In the rows, 128 means zero.
Which row each row swaps with, under one turn or mirror:
Tusim: [119 112 121 151 128 130 140 142 142 142 166 112 150  88 124 118 130]
kot: [113 134 128 136 119 126 126 153 140 152 126 127 118  68 134 118 136]
rozir: [123 137 125 123 128 124 117 125 132 139 163 133 101  99 142 128 138]
Sez: [119 136 102 131 101 136 156 123 157 158 163 144 117 119 106 102 147]
buz: [112 150 115 138 104 140 145 132 147 155 163 147 106 125 103 118 138]
lim: [147 146 120 144 107 135 145 139 154 132 154 113 117  90 114 106 156]
Vofi: [109 131 131 130 121 126 133 142 150 159 122 139 127  70 126 119 138]
taneg: [122 152 109 140 100 135 160 138 157 150 159 139 118 132 115 115 151]
tupel: [117 143 134 148 112 118 159 139 133 168 153 139 132 126 130 130 159]
Mipa: [121 135 117 145 120 121 153 127 133 174 136 113 138 131 117 119 162]
puf: [ 91 128 103 151 108 143 140 116 145 146 134 136 127  90 127 109 109]
kiz: [147 141 126 143 108 132 156 144 144 140 157 110 111  87 118 103 153]
pek: [147 143 127 148 105 138 151 125 147 133 154 114 107  89 111  99 148]
paf: [120 161 112 136  97 133 150 130 158 150 168 131 114 119 111 115 149]
Veg: [111 135 110 152 131 127 147 114 117 146 116 118 104 109 144 118 121]
bavi: [113 138 123 132 126 128 134 146 153 147 126 132 118  66 135 124 135]
telok: [133 132 111 140 120 122 151 131 127 169 132 117 134 129 110 114 163]
ler: [125 108 125 146 124 120 140 136 138 142 160 117 149  88 139 120 127]
Mori: [ 86 139 107 163 119 144 141 132 148 147 131 125 124  98 130 125 113]
bis: [127 121 126 139 126 126 143 131 139 138 169 106 153  94 129 120 137]
Lom: [151 140 128 154 106 129 148 130 145 133 148 111 114  81 125 101 146]
kod: [ 86 145 115 149 110 140 140 128 153 149 137 123 132  86 132 128 114]
lusup: [126 114 124 122 107 117 162 127 141 154 133 126 132 128 136  93 143]
rura: [117 139 111 152 131 126 151 115 111 150 115 123 110 105 137 124 122]
zade: [119 130 130 133 125 119 129 145 152 163 129 135 118  71 131 120 148]
zapo: [ 91 138 114 159 111 149 156 125 140 150 137 137 134  99 123 123 110]
Gavet: [109 145 105 151 135 126 155 118 118 141 123 120 101 105 138 125 124]
Ditop: [123 113 122 121 114 121 171 124 140 153 139 127 119 125 144  96 141]
Nuti: [122 135 106 136 116 123 148 138 133 159 132 115 141 133 114 117 166]
duted: [105 141 130 179 118 137 136 121 122 151 142 116 113 108 138 129 130]
Supe: [115 146 112 141 100 147 147 128 149 159 158 144 112 129 106 116 148]
numu: [123 108 119 131 108 126 162 118 138 148 129 134 132 126 145  98 133]
gitu: [ 91 131 119 153 105 151 152 129 144 148 141 126 137 101 120 126 109]
ren: [128 133 108 139 123 113 153 133 132 165 138 119 139 133 112 107 161]
Soga: [107 124 113 156 141 116 132 116 130 152 137 120 101 105 120  90 121]
Lan: [135 125 122 133 123 121 122 130 138 146 171 134  96 107 137 121 144]
Ruzig: [ 82 135 117 145 102 143 138 126 145 153 132 119 126  88 131 114 116]
Topig: [131 130 122 125 117 129 127 135 136 137 164 143  95 105 142 123 139]
Kag: [113 149 116 158 124 120 148 111 113 148 122 125 106 112 140 122 123]
Fisut: [144 143 122 147 103 125 147 143 153 125 157 110 112  92 120 108 151]
Mibo: [111 120 106 157 142 117 133 115 134 157 144 132 107 116 111  91 132]
pom: [106 131 125 135 124 121 131 152 156 149 131 127 116  71 134 127 139]
Rak: [115 156 114 132  98 127 159 130 150 154 168 134 110 113 105 101 147]
far: [106 124 105 158 138 104 124 123 128 152 141 123 115 112 119  94 129]
labil: [125 111 118 125 112 120 167 121 140 152 138 121 121 128 150 104 141]
Bizok: [104 122 110 159 135 113 124 123 127 150 139 121 115 111 119  85 128]

duted is swapped with tupel
Soga is swapped with lusup
ren is swapped with Veg
Bizok is swapped with Ditop
pom is swapped with Fisut

Which row each row swaps with, under one turn or mirror:
miz: [128 119 118 135 128 124 109 145 116 153 123 131  94 135 107 131 109 135
 124 151 139 154]
mamu: [141 130 116 133 134 166 156 139 112 144 126 111 106 150 102 136 128 132
 139 124 129 136]
tevo: [145 155 101 149 144 160 128 110 127 143 128 122 124 144 122 133 114 145
 166 156 162 144]
fope: [150 128 136 110 112 140 127 145 130 146 136 150  94 144 126 142 125 140
 162 143 146 143]
veriz: [136 156 135 103 122 145 154 116 143 134 124 147 115 143 102 135 111 168
 134 141 154 133]
Pafeb: [135 148 122 129 131 155 137 130 144 139 127  84 108 143 125 155 102 122
 140 155 127 143]
gur: [130 146 118 108 113 111 121 120 123 151 135 133  91 134 120 144 121 147
 156 158 141 152]
pafaz: [126 163 102 129 123 121 117 110 123 146 146 127 104 140 125 145  96 134
 133 155 141 125]
tup: [146 119 128 139 160 131 131 116 125 152 127 114 121 130 110 118 109 108
 142 154 126 156]
Zubov: [137 141 128 141 105 134 138 120 124 124 119 129 111 132 122 132  81 142
 111 138 130 148]
Fodi: [142 148 123  95 120 140 140 109 123 151 140 155 111 140 113 129  95 111
 148 140 152 147]
vize: [145 135 146 129 119 120 146 124 116 132 132 143 103 136 115 122 138 109
 126 152 136 136]
babi: [146 140 138 118 169 145 148 132 130 140 121 116 112 133 115 173 132 148
 136 148 151 141]
bug: [148 133 133 139 164 160 136 106 154 139 126 138 113 127 121 118 104 117
 147 140 133 147]
dalo: [136 145 125 126 112 147 136 122  85 142 131 134 109 119 122 147 120 136
 138 150 117 148]
vigos: [164 118 136 134 146 133 126 128 121 131 135 131 101 102 105 154 103 121
 136 140 130 140]
Lano: [151 150 140 123 129 140 151 130 119 137 124 134 132 139 118 162 107 126
 119 135 163 114]
burot: [115 168 118 131 113 131 135 106 139 141 114 125 113 144 129 122 117 143
 136 144 152 129]
venil: [134 150 153 130 113 147 138 140 113 123 111 133 103 144 125 150 112 129
 127 155 170 152]
Novi: [161 154 135 128 134 147 154 116 139 132 106 133 114 104 134 144 102 136
 140 138 165 127]
vikiv: [146 145 114 136 138 185 129 125  94 141 132 133 117 131 108 145 109 138
 143 147 152 143]
Rad: [148 155 124 143 125 142 142 125 130 145 118 151 113 152 118 149  72 140
 128 136 153 142]
Sugun: [135 146 126 132 130 143 136 106  91 144 129 153 118 129 116 129 115 125
 169 151 148 149]
Zavi: [150 155 124 118 108 133 138 115 145 139 131 106 117 127 114 144  82 156
 150 139 143 156]
Bulik: [143 145 131 123 148 137 140 124 145 132 126  80 119 130 121 162 112 130
 140 150 150 137]
vidu: [114 154 128 127 111 152 151 126 130 123 128 122 116 149 122 149 121 129
 129 125 157 126]
dif: [148 142 147 136 104 122 143 129 108 132 128 118 107 140 124 121 120 147
 139 147 120 147]
Leze: [137 153 147 123 139 156 140 124 113 145 133  97 101 139 107 145  85 144
 158 142 134 152]
zinu: [152 148 138 106 132 146 142 107 131 140 120 128 116 132  94 153 113 167
 121 131 156 147]
Karos: [150 123 120 127 150 129 131 118 115 160 114 113 129 144 118 119 110 130
 146 170 134 146]
kad: [149 142 111 132 130 160 131 121 167 138 134 140 110 112 105 150 112 128
 157 151 155 156]
tuku: [124 125 125 124 143 146 112 128 129 150 142 120 130 153 118 116 112 142
 125 154 153 149]
gopa: [146 150 136 138 142 109 136 115 170 139 125 122 115 134 106 144 118 135
 138 141 161 147]
kipek: [129 143 130 128 161 123 134 119 173 136 125 132 108 139 116 141 105 125
 123 148 143 146]
Kadi: [162 124 151 118 157 134 142 128 124 127 126 127 106 110 119 155 105 140
 148 157 127 153]
Zanib: [146 174 128 129 124 128 145 102 125 126 135 131 108 126 122 157  99 118
 139 162 159 124]
duvas: [152 122 130 131 144 140 157 138 127 147  98 138 105 122  87 145 114 143
 129 139 156 143]
mupe: [130 155 123 125 129 164 146 120 135 150 121 123 110 161 102 118 132 141
 153 129 159 141]
Neza: [134 137 135 138 135 162 102 113 137 139 129 148  82 123 101 129 116 131
 139 142 144 158]
vune: [147 151 148 139 126 141 128 123 132 149 137 152 106 134 120 133 123 101
 170 150 147 146]
fona: [135 147 133 130 147 133 120 104 150 118 143 120 122 131 119 113 107 128
 157 142 127 137]
giso: [147 161 120 129 126 172 130 112 128 118 127 121 109 112 113 132 126 158
 148 161 145 152]
Tolik: [138 143 123 135 168 141 135 123 154 134 123 128 107 148 117 139 126 118
 110 153 152 149]
filar: [175 141 142 113 160 151 151 112 126 128 124 119  99 118 118 142 112 131
 157 150 135 150]
lut: [131 146 140 130 160 122 135 134 103 128 131 111 115 136 102 163 119 142
 129 146 129 142]
nese: [128 144 132 135 132 164 122 130 115 132 131 167  88 126 104 141 109 139
 140 161 136 152]
Bulop: [127 153 106 123 146 151 145 117 121 149 117 133  98 134  84 122 125 142
 117 138 135 140]
Duzuz: [138 142 126 129 139 136 143 135 136 161 129 156 100 122 114 148 142 108
 133 143 141 161]

Zavi is swapped with miz
tevo is swapped with mamu
vune is swapped with Lano
Tolik is swapped with filar
Bulik is swapped with tup
Pafeb is swapped with Karos

